In the rows, zero is written as 128.
X: rows in 3 groups, each row roughly a mix of its group's directions
X (122 x 12)
[[147 135 151 183 130 132 141 135 162 146  59 139]
 [141  80 121 108 110 156 172 107 110 178 153 153]
 [159 128 105  90  95 173 134 161 149 149  85 150]
 [119 103  99  99 116 164 110 154  61 119 139  97]
 [123  98 103  95 111 176 123 184 105 137  91 136]
 [ 88 123 155 128 155  72  88  83 145 118 131 141]
 [136 145 110 126 122 111  59  79  95 138 158 118]
 [124 144 110 143 198 132 132  91 135 121 183 113]
 [145 105 125  87  79 121 170 175 158 150 119 128]
 [144 138 128 123 199  96  80 122 112  96 136 111]
 [122  86 162 111  87 154 155 180 116 100 127 108]
 [ 95 145 152 103 123  87  65  94 127  99 137 118]
 [109 102 189 126 172  96 115 109 130 124 119 173]
 [144 123 142 102 165  92  63 113  93 114 140 103]
 [129 168 160 151 118  93 127  87 180 148 135 160]
 [106  90  88 136  93 127 163  95  83 158 139 146]
 [160 112 122  99  75 162 142 157 134 133  74 145]
 [139 135 134 171 174 118 171 121 188 147 135 143]
 [175 130 123  76  97 167 133 157 145 131  92 152]
 [130 153  62 116 119 141 172 169 117 119 128  93]
 [152 152 130 187 143 116 155  93 174 110 159 125]
 [140 160  50 129 112 164 149 154 125 124 113 111]
 [119 121 108 189 165 145 115  74 107 101 138 125]
 [126 164  47 127 119 141 148 154 122 107 112 104]
 [132 157 121 155 175  86 146  92 174 140 112 154]
 [ 97 123 105 182 158 129 102  80  98 112 155 114]
 [ 78 119 102 113 152 118 171 124  72 157 149 125]
 [ 89 132 170 109 135  83  87 110 139  96 155 100]
 [118 157 130 136 195 134 170 162 140  87 116 128]
 [141 121 144 127 156 144 161 184 169 107  82 149]
 [123 102 185 139 175 123  92  88 153 129 143 147]
 [139 115 143 100  87 101 161 172 142 169  86 132]
 [123 182 137 148 155  93  93 155 154 102 112  89]
 [162 123 147 191 133 125 129 123 166 125  72 146]
 [147 129 111 155 154 158  77  90 127  78 156 118]
 [126 141 152 167 144  97 133 103 192 156 137 163]
 [160 128 176 142 156 110  94 127 186  95 132 113]
 [ 88 138 149 104 164 108  97 108 147 106 171  84]
 [135 100 146  81  97 161 121 106  69 134 156 140]
 [103 161 129  75 133 122  84  90 145 171 147 126]
 [111 104 203 129 144  98 102 112 128 119 118 168]
 [108  89  70 151 114 149 149  82 102 136 153 128]
 [ 95 132  99 159 173 161 102  96 101  95 143 103]
 [142 142 101  59 104 161 122 135 128 145 177 131]
 [118 125 147  90 100  81 139 170 136 172 129  88]
 [177 140 128 126 192 123  82 133 122  96 135 104]
 [105 113 185 151 134  97  87  97 145 133 110 168]
 [160 129 119 123 198 114 106 122 100  99 146  87]
 [109 136 106 145  73 164 187 131 148 146 114 150]
 [140 154  66 123 109 161 154 157 115 125 141  80]
 [149 133 136  78  96 123 139 181 163 166 103 123]
 [ 95 138 128 147 185 111 152  90 100 130 173 105]
 [ 93 120 137 108 129  88 120 108  79 117 185 101]
 [170 116 120 186 115 147 144 113 162 147  80 141]
 [153 161 156 151 151 143 103 133 144 145  54 125]
 [123 122 120 143  98 129  78  92  93 133 188 106]
 [165 145 122 161 140 158 160 134 192 154 118 150]
 [137 149 126 124 116 100  53  78 115 145 146 135]
 [133 129 147  69 101  90 130 181 143 158 119 110]
 [107 143 135 125 111  83  78  72 101 133 158 125]
 [159 141 151 187 143 141 138 125 171 139  75 131]
 [111 109 104  81 121 155 102 159  64 131 117 111]
 [142 121 131 149 180  81  73 102 130 100 145 122]
 [ 95 152 130  99 139  74  84  97 147 110 147 100]
 [115 140  92 123 126 105 127  63  93 173 150 111]
 [138 156 144 122 129 101 125 179 161  74  85 136]
 [137 168 104 169 141 105 100 140 179 100  91 117]
 [157 133 128 171 135 153 115 139 164 138  55 131]
 [111  97 195 144 135  86 115 109 115 133 115 170]
 [134 121 112  79 111 155  91 146  64 125 125 100]
 [145 166  86 132 173 122 134 152 183 109 114 102]
 [156 138 136  53 109 128 138 172 144 160 117 120]
 [147 114 126  92  89 163 110 171 129 103  74 115]
 [125 130 115 172 161 158  97  78 103  81 140 130]
 [153 116 134 146 123  96 110 130 155  47 126 103]
 [116 136 143  85 104  85 132 177 137 175 104 150]
 [128 136 101 168 160 171 110  71 100 111 131 149]
 [120 124 174 123 165 109  83  80 131 161 129 159]
 [123  92 199 140 157 116 102  95 119 130 136 159]
 [139 119 122 150 172 165 153 187 153  91 115 133]
 [147 122 112  85 110 165 135 175 142 134  68 137]
 [ 81 158 100 106 159  98 135 124 148 151 159  81]
 [116 146 136 158 178 133  99  79 101  90 160 129]
 [ 74 146 107 114 152  72 109 105 132 104 146  96]
 [163  95 143 157  94 128 156 138  85 140  97 172]
 [154 138 135 168 152 130 130 142 173 155  62 135]
 [133 137 140  87  87 159 102 177 133 129  81 107]
 [171 174 121 105 128 110  90 139 163  98 129  85]
 [161 111 136  96  98 181 134 169  96 116 133  91]
 [108 126 101 174 150 174 127  81 105  93 150 138]
 [136 164 140 118 187 113  91 132 179 100 121 112]
 [128 142 111 162 156 127 201 111 168 154 129 134]
 [ 98 139 105 122  83 169 165 141 135 175 109 158]
 [162 114 137 175 114 144 162 132 162 134  66 140]
 [113 101 182 144 154 100  95  94 137 117 114 174]
 [150 131 162 178 122 120 134 131 149 135  57 153]
 [148 150 116 136 144 135 155 186 183  95 117  99]
 [149 107 111  92 127 178  98 172  84 126 123 103]
 [132 140 170  76 114  95 152 175 138 156 106 111]
 [120  97 190 120 159  89 109  98 142 125 127 167]
 [166 170 138 153 140 104  74 122 172 130  97 126]
 [176 113 114 151  97 168 162 159 128 134  93 163]
 [155 148 143 150 181  93  93 104 135  87 154 110]
 [136 110 120 128 133 169 172 188 142  94  93 130]
 [144 119 141  76  79 147 110 173 122 108  89 116]
 [ 87 124 115  71 126 121 136 127  67 131 164 112]
 [ 83 131 104 117  90 160 158 144 128 177 105 163]
 [168 124 145 121 158 119  49 132 118 104 145 113]
 [ 91 105 116 108  94 101 110  93 107 191 129 143]
 [163 104 105 159  89 167 165 147  95 134 105 154]
 [151 120 142 181 148 101 145  75 140 119 176 118]
 [141  89 101 104 139 179 122 187 112 142 100 127]
 [116 149 130  69 120 130  94 123 101 112 192 135]
 [ 62 131 144 134 166  68 116 110 139 118 129 130]
 [140 120 120  93  90 156 130 169 123 144  60 137]
 [106 146  98 134 114 110  85  71  97 159 161 130]
 [195 157 145 128 119 142 112 166 169 112 100 124]
 [ 87 130 101  96 146 127 115 118  96 118 197 107]
 [158 145 147 176 150 139 132 133 173 148  69 120]
 [141 105 132 140 133 153 179 175 174 123  89 147]
 [100 115 127 135  80 152 206 138 139 146 124 133]
 [159 159 122 136 134 147 110 155 203 104 112 110]]
one row of each group, then the others: which group is each in?
[127 145 119 161 166 105 163 109 186 150 106 162]
<9>
[160 109 136 177 106 152 150 152 133 135  82 175]
<51>
[142 116 160 113  87  88 170 155 136 172 104 108]
<42>

[136 150 141 188 133 119  73 127 169 145  97 130]
<42>
[107 141 174 120 133 135  66  95 133 136 166  95]
<51>
[174 130 110  90  96 172 108 153 153 130  95 158]
<42>
[ 86 114 107  96 102 125 138 114  98 198 119 138]
<9>
[116 146 118  54 125 132 101 136 106 126 184 122]
<42>
[132 138 137  99 147  96 141  86  82 144 160  77]
<9>
[ 90 140 132 124  67 119 176 105 140 160 111 154]
<9>
[154 136 139  70  83 152 104 164 124 136  87 125]
<42>
[180 137 146 156 136 157 159 134 187 134  95 126]
<42>
[152 100 115 186 120 137 153 139 177 124  82 139]
<42>
[104 154 114 110 117  98  81  76  85 149 149 125]
<9>
